Each path below is one point turned by a fixed rotation once a step. After each direction that follows a path, write how fast that rotation turns it, in degrees per step (0 if it stays still).
Each turn is a multiple of 5 degrees from 10 to 175, or 0.

[ 20  -4  -3 -28 -40 -37 -55 -25   0 -11  12  41  36   3   5 -15  20  72
  -2  -1   5 -16 -35  61  30   2  -2  -7  21  -1  14   5  -6  -1   3   8
 -12  23  -6   6  26]
[ -2 -12 -22 -24 -11 -19 -54 -25  11 -21  12   2   0  -2  -2 -38  24  83
 -13  24  27   0 -41  60  10  23  -5  20  31  13  14  20 -17   1   9  -5
  -8  -8 -24  27  18]
[ 11   2 -30 -39 -50 -47 -50 -12   9   0 -16  22 -11 -17  -4 -17  16  58
 -10   0   8 -34 -29  70  31  -2  -2  10   7  12   4   7 -15 -11  13   1
 -16   9 -20  15  30]
[ -3 -24  -8 -44 -37 -28 -76 -20 -13 -15  16  16   8 -16  -3 -37   3  57
 -13   9  42 -17 -36  35  11   7   0  12  19 -15   9  18  -4  16  16  -1
  12  13 -13  17  41]
[ 18 -10 -10 -32 -51 -29 -24 -20  -2 -19  -9  24  -4  11  15 -34   2  68
 -12  40  17 -15 -25  83   4  -1  -3  13   9   0  17  23 -16  12   8   2
 -16  -1 -14   3  27]
[ 25 -11  -6 -32 -25 -41 -85 -11   7 -22   0  32  13  17   0 -14  13  61
   0   1   8  -9 -42  51   8  -4   2   9  27  12  10  18   6   8  18 -12
 -14  25 -27   9  26]
[ -3 -14 -16 -23 -22 -47 -42 -28  -3  -4  13  19   8 -11  -9 -35  30  77
 -31  35  23  -7 -42  63  13   8  -6   2  16   0  21  -2  -9   5   4  13
 -22   9 -18  20   6]
[ 10  -1 -16 -36 -46 -17 -55 -26  18 -16   7  22  20 -11   4 -20  20  75
   2 -12  13 -16 -28  68  37  20  -3   7  21   6   6  16 -18  -8   6  -3
   0   3  -9   8  39]
[ -3 -17 -29 -38 -21 -34 -63 -10   4 -21  -4   2 -23 -13  -8 -35   8  59
 -15  22  33 -17 -36  52   5   6  -2  23  15   8   8  16 -14   6  23  -8
  -7  -1 -28  26  28]
[ 12  -9  -8 -44 -65 -44 -51 -17  -4  -1  -7  40   5 -10   8 -25   3  53
 -13  12  18 -30 -21  66  23 -14  -5   6  -2  -8   9  11  -7   9   7   9
  -7  17 -11   5  37]
[ 14 -20   2 -36 -26 -21 -64 -18  -5 -32  14  19  18  11  10 -35   5  71
  -7  23  31   2 -35  52  -3   7   3  10  29  -5  16  28  -3  22  12  -8
   3  10 -14   7  35]
[ 21   1 -17 -24 -33 -44 -41 -16  11  -9 -14  29  -8  13   4 -21  21  68
 -16  29   2  -7 -31  80  13  -2  -7   9  17  19  20   6 -10  -3  10   3
 -31   9 -23  12  11]
[  7 -10 -14 -36 -22 -39 -84 -19   3 -11  13  27  21 -13 -14 -17  25  66
  -4  -7  17 -19 -42  44  29  10  -2   2  25   2   8   4  -2   0  13   2
  -7  21 -14  21  22]
[ -7 -10 -24 -33 -34 -21 -35 -28   2  -8   7   4  -7 -20   2 -43  17  74
 -20  27  32 -14 -31  70  20  16  -9  11  11  -4  11  11 -22   0   4   6
  -9 -10 -12  19  23]
[ 20  -5 -20 -46 -51 -29 -65 -10  13 -19 -14  22  -6  -5   4 -18   2  52
   6  -6  11 -27 -24  60  25  -1   0  16  13  10   1  24 -10   2  15 -12
  -2  11 -20   5  45]
[  4 -26  -9 -38 -25 -46 -68 -12 -19 -15   2  14  -3  -3  -3 -37   3  56
 -26  38  35 -16 -35  48  -8  -6  -1  11  10  -8  15  14   2  20  18   1
  -9  17 -23  17  20]
[ 21  -4   1 -29 -53 -37 -34 -26  -2 -14   3  42  25  12  14 -22  12  70
  -7  19   9 -12 -27  81  22  -2  -5  -1  15   2  17  14  -6   4   4   8
 -14  15  -2   1  27]
[ 11 -11 -18 -25  -7 -25 -76 -18   9 -28   8   9   9  10  -4 -28  22  74
  -5  14  19   3 -45  51   6  17  -3  13  36  16   9  17  -8   3  18 -14
 -11   4 -25  19  20]
[  2  -3 -29 -32 -39 -52 -43 -20   6   5  -7  23 -10 -19  -7 -24  26  63
 -19  17  13 -25 -33  71  28   2  -5   6   6   7  10  -5 -14  -9   8  11
 -22   8 -19  21  13]
[ -1 -17 -13 -43 -39 -20 -69 -20  -4 -19  15  20  18 -20   0 -26   8  63
   0  -9  32 -20 -33  45  22  13  -2  11  18  -8   3  21 -10   9  10  -1
  14   7  -8  12  46]
[ 10 -14 -18 -34 -40 -31 -38 -12   3 -19 -13   9 -25   1   9 -37  -1  60
 -15  41  27 -12 -27  76  -2  -1  -4  20   9   4  13  28 -17  13  14   1
 -11  -3 -24  10  33]
[ 31  -6  -2 -40 -42 -47 -77 -10   1 -12  -9  39  13   6   4 -14   9  56
  -1   2   5 -24 -31  53  15 -14   0   5  14   5   9  14   7  10  19  -4
 -11  30 -16   4  32]
[  2 -18  -5 -26 -17 -35 -51 -28 -12 -13  20  20  18   2  -3 -43  18  76
 -26  40  32   4 -44  56   3   9  -1   4  23  -3  23  10  -6  10   9   9
 -12  11 -16  19  12]
[ 17   6 -22 -25 -42 -23 -43 -20  18 -18  -5  28  11   5   7 -14  26  75
  -1   1   2 -13 -33  82  32  11  -7   8  23  16   7  15 -17 -13   3  -4
 -16   0 -14   8  28]
[  4   8  -3   1 -15  -5  19  -2   3   8 -10   8  -5   0   5   3   1  -1
  -2   3 -10  -7   6  17   7  -6  -3  -3  -9   2   0  -5  -4  -6  -6   7
  -8  -2   3  -5  -2]
155
[ -4   5  -6  -1  12  -5   0  -9  -3   2   2  13   0   4   9   5 -12   4
  11   5   4  -3   9   1  -9  12  -9  -3 -10  -1 -11  -1   0  -9  -2  -2
  11   5  -5   6  -6]
0
